One hidden turn or mirror swaps the rows below in pairs. Which row is each named row swapped with?
K569: -157 124 224 30 214 59 122 130 -164 -82 30 70 16 5 -107 121
K187: -102 211 -14 -67 341 2 -144 218 -108 -215 29 111 -27 -75 -123 292
K650: -51 150 -6 187 84 -54 173 93 -262 -37 -35 108 94 -4 -175 242
K734: -83 220 -42 -72 282 48 151 -53 -111 -98 -158 108 -78 81 -125 44
K46: -66 284 -159 -11 196 20 -127 12 -211 -271 97 107 52 126 -299 187
K143: -57 173 -194 7 232 7 -69 68 -183 -145 -57 27 2 -45 -247 428
K621: -35 246 -14 -118 287 -88 29 144 -274 -246 104 183 -63 203 -182 219
K64: -38 172 -10 103 191 139 150 -106 -188 -135 6 99 117 72 -179 54
K496: -75 128 -169 -24 252 -2 -25 68 -214 -108 -108 34 60 -52 -145 446
K945: -36 204 -23 -118 292 -58 32 119 -242 -228 116 213 -21 222 -213 253
K56: -131 251 7 -107 325 -31 -115 210 -87 -250 -18 168 -28 -117 -164 267
K947: -91 237 -52 -100 313 -88 70 134 -265 -258 134 188 -26 182 -168 240
K678: -86 220 16 -114 294 25 126 -65 -146 -82 -172 145 -67 90 -153 68
K106: -62 119 -147 6 262 50 -54 37 -239 -112 -82 19 -30 -9 -220 416
K302: -195 70 185 6 219 58 158 134 -183 -70 47 143 52 -7 -114 144
K939: -36 145 -25 176 38 -46 125 38 -256 -53 -95 125 83 9 -132 269
K417: -165 226 -8 -64 269 7 -106 235 -144 -265 -6 99 17 -152 -156 260
K489: -104 219 -26 -106 326 34 101 -47 -127 -101 -131 64 -25 126 -200 32
K643: -47 109 4 168 26 -73 123 107 -270 -99 -81 122 21 8 -132 285
K306: -62 291 10 -81 261 -26 -11 148 -241 -209 157 226 -45 186 -219 224
K384: -135 200 -26 -75 303 82 97 -26 -115 -88 -172 130 -27 94 -130 16
K422: -209 127 220 42 161 56 93 135 -184 -87 19 79 85 -41 -117 171
K463: -79 303 -209 -53 214 19 -126 34 -155 -251 106 176 69 114 -177 249
K485: -228 118 156 55 156 39 171 111 -162 -70 -36 54 68 -26 -118 121
K841: -55 280 -5 99 198 106 146 -106 -189 -79 44 149 124 84 -119 99
K119: -69 166 -64 167 67 -95 124 108 -312 -36 -78 190 42 20 -132 222
K631: 37 305 -152 -37 230 68 -108 -25 -161 -237 97 154 25 48 -215 241
K472: -87 179 4 -127 234 27 122 -60 -99 -80 -151 122 -71 47 -190 58
K958: -128 245 -52 71 235 68 93 -104 -213 -68 -25 101 175 97 -213 51
K341: -67 216 -14 -102 278 -13 -14 160 -260 -268 105 212 -14 228 -216 196
K69: -55 104 -63 191 49 -48 168 89 -280 -78 -11 138 78 4 -200 254
K868: -47 160 -171 -1 271 46 -79 55 -174 -118 -85 12 34 -18 -152 424
K877: -16 156 -181 6 231 27 -54 66 -223 -163 -66 32 26 -36 -151 445
K400: -136 121 227 116 200 47 102 110 -128 -77 -6 136 32 -33 -92 140
K325: -141 275 -9 -134 250 -20 -80 182 -135 -301 9 89 22 -129 -199 290
K518: -12 143 9 211 49 -37 126 110 -252 -96 -39 148 68 33 -141 247
K104: -80 273 -18 -76 296 -85 28 130 -238 -252 90 187 -6 213 -255 170
K551: -144 200 -38 -116 251 -39 -126 223 -148 -286 12 104 34 -94 -221 300
K233: -81 138 -225 -9 222 21 -32 51 -188 -96 -61 30 20 -69 -210 402
K919: -149 198 -51 -121 278 18 -104 213 -111 -266 -13 152 -46 -114 -181 243
K491: -186 171 195 -9 140 17 159 92 -177 -86 8 63 89 -53 -106 156
K54: -74 239 9 -69 341 98 108 -34 -136 -63 -140 127 -52 18 -149 41

Swapped with K417: K422
Swapped with K631: K841
Swapped with K958: K46
Swapped with K485: K551

